(in the rows, 128 means zero)
Named moves come first, each a turn or a mirror and shown by rows before and after it. Which of them, in which order, take the first row of each pair that follows to the second? Write the first one first, as in the answered first pair.
ret (before |-> after):
[150 106 140  98 130  83 152 114 120 139 119 122 114 142 157 130 135 119
 141 132 119 119 130 131 158 117 159  59 120 160 171 125 113] |-> [152 133 128  99 113  90 131 126 115 144 103 154 133 130 158  95 140  95
 167 133 130 134 132 156 159 106 139  77 114 132 138 139  92]
[ 91 136 126 144 122 131 118 158 138 146 136  90 142 143  91 128 119 118
 153  97 129 161  82 123 125 124 179 162 178  90 171 136  35] |-> [ 89 125 130 150 119 126 126 157 140 137 146  82 133 143  86 143 118 130
 143  92 127 153  78 111 123 130 187 156 176  99 178 134  45]
[100 157 120 115 128 114 105  69  85 129 128 159 111 124 121  85 116 146
 143 135 130 136 154 101 171 107 149  94 133  97 119 125 124] |-> [ 95 146 130 115 136 110 119  62  83 134 138 148  97 129 121 106 115 160
 123 134 119 132 157  89 172 115 158  84 137 111 135 120 142]
[131 141 104 105  83 147 136 167 128 145 129 119 126 135 119 115 163 119
 168 118 163 146  91 160 139  95 121 164 101  84 126  82 110] |-> [127  97 133 107 102 140 168 148 138 140 151  80  95 144 115 163 154 152
 132 111 145 124  93 120 143 121 153 135 112 126 174  69 141]
doz (before |-> after):
[ 95 112 125 102 125 138  94 111 122 120 131 108 135 146 118 152 153 135
  92 137 147 138  96 137 143 161 125 114 153 131 119 113 140] |-> [125 100 154 135 145 154 135 130 133 122 138 112 117 127 123 167 129 161
  89 136 120 118 137 111 114 144 121 133 137 141 135 124 182]
[118  84 135 197 145 121 124 115 102 107 191 116 146 131 115 149 180 130
 108 139 158 117 147 132 113 129 157  80  97 115 140 120 189] |-> [ 95  86 121 179 135 111 106 109  97 108 187 111 155 139 114 142 192 120
 109 142 175 131 134 147 128 130 157  71 110 107 136 112 173]
[152 109 174  97 148 134 131 154 129 114 145 128 117 107 166 158 131 152
 117 107 134  90 117 135 153 138 110 108 113 132 142 117 142] |-> [138 110 157  84 136 123 106 142 117 115 136 125 126 123 162 151 143 138
 123 115 149 108  94 148 166 150 110 101 124 132 139 118 119]
Naf (before |-> after):
[124 109 140 128 127 159  96  96 114 121 142 109  90 122 133 175 127 162
 107 154 136 114 120 105 119 144 126  93 171 138 175  92 146] |-> [131 139 143 138 133 194  81 124 109 125 138 122  98 108 128 162 126 158
 111 152 136 118 131 117  93 137  87 134 168 110 133 114 165]
[128 177 159 153 134 141 150 165 116 135 135 104 102 158 113 111  68 111
  97  96 136 131 139  98  86  98  96 163  92 146 107 113  86] |-> [114 154 157 136 140  99 163 137 116 134 136  91  93 176 119 123  70 112
 100 104 133 131 127  88 116 113 141 108  98 171 151 102  69]
[151 157 120 176 134 109 162 151 130 124 129 122  87 119 122 147  87 131
 183 108 104 106 153 137 119 132 143 183 159 132 135  81 122] |-> [146 149 118 169 138 100 170 147 128 119 121 119  87 123 125 148  95 122
 187 111 105 106 146 136 126 132 155 168 157 143 154  80 119]
Malof (before |-> after):
[146  98 134 117 130 142 121 139 119 136 115 138 118 110 150 128 138 117
 108 139 125 135 124 149 138 108  95 103 139 135 114 137 137] |-> [141 119 124 115 127 124 118 135 118 136 107 140 131 114 151 113 137 103
 128 136 130 146 113 153 145 101 103 103 138 126 108 140 108]
[ 89 116 113 148 114 132 112 126 148 109 136 138 167 128 122 124 155 146
 121 175 143 120 152 140 158 153 136 137 139 109 117 122 159] |-> [ 99 106 122 143 111 143 106 129 139 114 143 139 160 123 129 133 157 154
 112 176 133 119 155 139 151 149 123 138 138 114 116 121 172]
[186 115 144 127 131 159 110 171 120 155 128 135 122  96 186 111 107  91
 139 133 138 142 115 112 126  91  65 152 108  89  84 151 117] |-> [171 147 119 127 118 135 113 169 125 153 119 137 134 106 177  90 102  79
 164 128 152 146 101 115 136  93  89 157 106  83  81 143  82]
Now pairs of rows:
Between the rows of a pair lie 2 to 3 moves.
[ 79 140  92 134 143  79 104 118 101 126  93 159 151 156 125 112 148  98
 124 181 130 110 109 143 135 134 136 136 138 134 108 103  95] |-> [ 88 138  91 133 142  88  98 130  93 130  89 166 155 154 132 104 151  99
 122 184 130 108 117 150 133 130 117 146 136 123  96 108 101]  ret Malof ret
[143  95 151 117 166 124 134 118 114 163 135  88 105 132 139 151 156 170
  79 123 122 126 117 106 151 134 113 109 140 171 162 132 177] |-> [102 162  90 104 123 109  89 106 105 156 113 123 156 142 131  82 172 115
 136 130 167 160  89 154 167 132 108 131 132 127 119 135 108]  doz ret Malof
[118 123 176 143 113 188 128 183 104 146 121  87  91 111 112 165  86 144
  81 118 144  95 146 120  81  95  98 142 139 117  95 112 177] |-> [118 161 158 139  98 180 113 186  98 154  95 111 110 111 126 124  94 116
 114 120 152 112 141 154  82  68  81 149 134  90  65 122 138]  ret Malof
[187 127 152 109 153 125 117 123 151 123  95 129 117 116 155 143 150 125
  82  94  80  87 126 133 103 120 103 164 136 152 127 136 161] |-> [181 146 157 125 153 121 128 125 161 121  98 133 120 120 153 135 133 129
  95  91  76  79 143 123  93 120 124 173 127 156 135 131 163]  doz Malof doz
[129 142 140  77 114 149  83 163 108 130  65 137  84 166 113 122 136  97
 137  88 150 164  48 196 126 117  88 148 170 126  63 145  59] |-> [122  95 152  64 123 111 114 127 113 128  77 109  52 183 117 157 129 115
 110  88 132 148  31 163 155 140 144  86 179 173 128 121  57]  Naf ret
[161  86 164 112 152 102 147 118 129 151 134 142  90 135 134 136 137 138
 128  89 102 105 104 113 156 148 142 121 132 167 163 125 158] |-> [179 109 156 125 151 109 150 129 129 164 113 182 105 120 155  97 124 123
 167 101  97 111 127 126 142 115 124 133 110 146 143 141 150]  ret Naf doz
[141 178 129 168 135 144 145 150 145 115 125 132 122 129  96 128  91 118
 170  99 127 110 148 114  84 113 155 182 101 122 110 137 126] |-> [119 150 119 135 130  87 149 104 142 106 125 118 118 158 102 135 105 115
 162 102 128 118 112 112 132 129 204 111 118 149 165 117  91]  Naf doz
[ 95  80  91 122 138 117  95 103 132 124 166 119 143 134 153 169 179 145
  91 157 133 111 133 150 174 190 107  83 129 127 174 162 161] |-> [114 122  76 140 128 144  85 131 129 131 143 173 174 106 160 117 175 123
 136 164 134 121 159 177 148 159  57 124 106  82 131 182 147]  doz ret
[108 113 158 127 135 130 133 137 124 122 141  85 129 130 116 119 107 134
 132 121 115  94 120  77  96 124 149 162 142 128 174  87 114] |-> [102 113 147 111 130 109 129 125 122 120 127  94 131 136 126  99 115 121
 140 127 124  99 114  84 115 120 158 142 140 125 181  82  87]  Naf ret Naf
[134  97 117 115 122  79 137 102 159  88 103 145 131 156 118  95  98 109
 115 134 125 162  98  79 122 136 219 101 118 158 168 115 137] |-> [143 146 100 123 105 115 106 128 152  98  88 182 168 139 114  51 102  83
 144 138 140 181 111 113 102 109 166 153 105 110 102 135 123]  ret Naf
[ 86 106 106  84 109  83 116  70 119 117 127 114 137 168 133 121 145  99
 132 135 150 129  88 129 176 160 189  83 138 158 164 109  82] |-> [131 132 112 123 117  81 155  86 130 123 108 176 142 124 168  66 114  99
 187 143 118 119 148 129 153  99 173  92 103 143 171 135  80]  doz ret Naf
[119 133 125 109 117  98 129 116 125 127 108 126 144 145 101 133 131 137
 135 159 138 118 134 115 159 144 153  95 123 133 170 116 109] |-> [146 113 149 124 130 122 151 131 130 139 115 126 135 130 117 144 121 153
 124 155 118 110 163 103 136 129 139 104 118 141 177 126 140]  doz Malof
[140  97 138 117 133 117 134 116 123 121 124 139 126 128 141 128 142 137
 112 134 118 124 140 129 143 135 124  99 122 124 138 121 137] |-> [143 122 136 127 125 117 135 125 125 133 113 158 135 120 146 107 139 128
 136 134 120 129 140 141 137 124 113 117 116 111 122 130 121]  ret doz Malof
[116 164  85 159 114 181 100 160 137 112 159 160 154 100  96 113 132 141
 130 152 148 113 162 117 128 183 123 181 101  73  91 131 172] |-> [130 132  96 139 118 200  87 161 118 118 154 153 150  96 105 128 150 148
 105 154 145 117 157 128 141 183  93 172 111  73  88 135 191]  doz Malof Malof
[127 137 113  78 129 138  99 109 108 135  98 130 126 136  94 116 164 108
 131 143 131 122  85 196 133 116  83 120 160  93 111 140  80] |-> [143  93 160 107 159 140 149 109 129 131 131  97  83 135  91 176 140 163
  90 136  97  82 114 140 119 130 118 100 164 136 172 132 139]  ret doz
[133 138 136 179 127 111 173 126 156 127 139 128 112 127 123 113  96 148
 142 132 121 101 164  94  91 124 170 146  93 139 159 120 140] |-> [106 149 105 153 107  78 146 106 143 127 119 145 133 138 129  81 110 118
 163 139 140 122 133 118 123 122 185 110 107 137 159 115  92]  ret Naf doz
[118  86 148 114 138 112  84 117 167 133 106 143 130 137 122 148 167 140
  83 168 149 151 120 141 149 159 128 107 106 114 130 133 167] |-> [136  80 156 128 152 102 113 115 174 138 109 150 121 121 137 145 152 147
  91 169 133 138 144 130 142 145 137 105  93 124 147 137 179]  ret doz Naf
[145 133 147 122 135 166 101 161 119 149 113 102 118 146 122 147 125 110
 108 105 133 125 118 146  96 116  76 154 151 121  85 150 130] |-> [126 121 147 107 135 139 110 137 125 135 117  75 104 171 118 172 123 117
  91  98 128 118 101 131 113 140 122 130 164 145 116 126 119]  Malof ret doz
[ 82 112 123 116 117  92 148 110 166 136 131 142  87 115 145  94 161 136
 160 146 112 109 159 128 196 132 206 109 115 120 141 137 128] |-> [ 84  99 129 112 122 103 141 112 165 137 136 133  86 122 145 103 172 142
 143 147 111 108 155 125 196 141 201 107 120 117 142 131 140]  Malof doz
[110 131 125 123 132  76 121  78 164 116 126 120 142 120 162  84 147 129
 137 145 121 114 142 172 132 140 152  74 130 143 174 116 115] |-> [101 164 110 128 122 112  79  99 155 122 119 132 160 112 150  74 155 108
 139 142 143 138 133 198 118 135 113 120 130 111 114 129 105]  doz Naf doz
[145 130 169 159 155 152 153 145 136 125 142 103  96 125 115 162  87 153
 124 115 115 107 144  87  93 109 126 157 130 148 152 136 158] |-> [134 180 117 133 122 138 106 142 118 130 111 149 142 124 124  92 106 100
 177 120 142 146 127 144 111  90  97 162 127 103 103 146  94]  Naf ret doz
[109 170 112 133 114 143 102 147 133 119 114 123 139 136  97 123 126 104
 143 120 149 131 121 143 105 136 127 169 131 111  84 126 120] |-> [120 124 140 141 136 123 146 132 148 119 137  98 102 142 105 158 112 133
 120 124 120 103 130  96 110 141 175 131 133 156 150 112 151]  doz ret Naf
[ 92 113 112  54 120 127  65 125 100 142 104 140 153 141 142 145 172  90
  99 153 164 169  54 190 164 128  86 103 176 114  78  95 110] |-> [140 139 130 110 136 170  99 174 114 150 102 191 167  89 152 109 144  98
 137 154 137 150 124 180 116  74  43 161 132  83  46 130 148]  ret doz ret
[ 82 152  83  76 114  75 151 121 119 120 110 117 122 163 138 123 134  67
 134  94 155 172  89 192 174 110 117  67 117 140 118 123  19] |-> [138 188 128 155 138 159 195 193 149 122 121 150 119 100 126 114  90  96
 154  84 117 132 182 157  85  64  72 163  75 117  76 164  97]  Naf doz Malof
[164 167 115 103 145 127 124 170 119 173 120 171 105 114 164 111  93  97
 140 107 114 145 137 185  87  43  87 108 109 120 108 110  96] |-> [123 142 104  63 135  97 101 131 105 165 119 129  98 153 150 136 112  87
 109 107 135 153  88 186 125  86 120  69 139 142 123  84  72]  ret doz ret
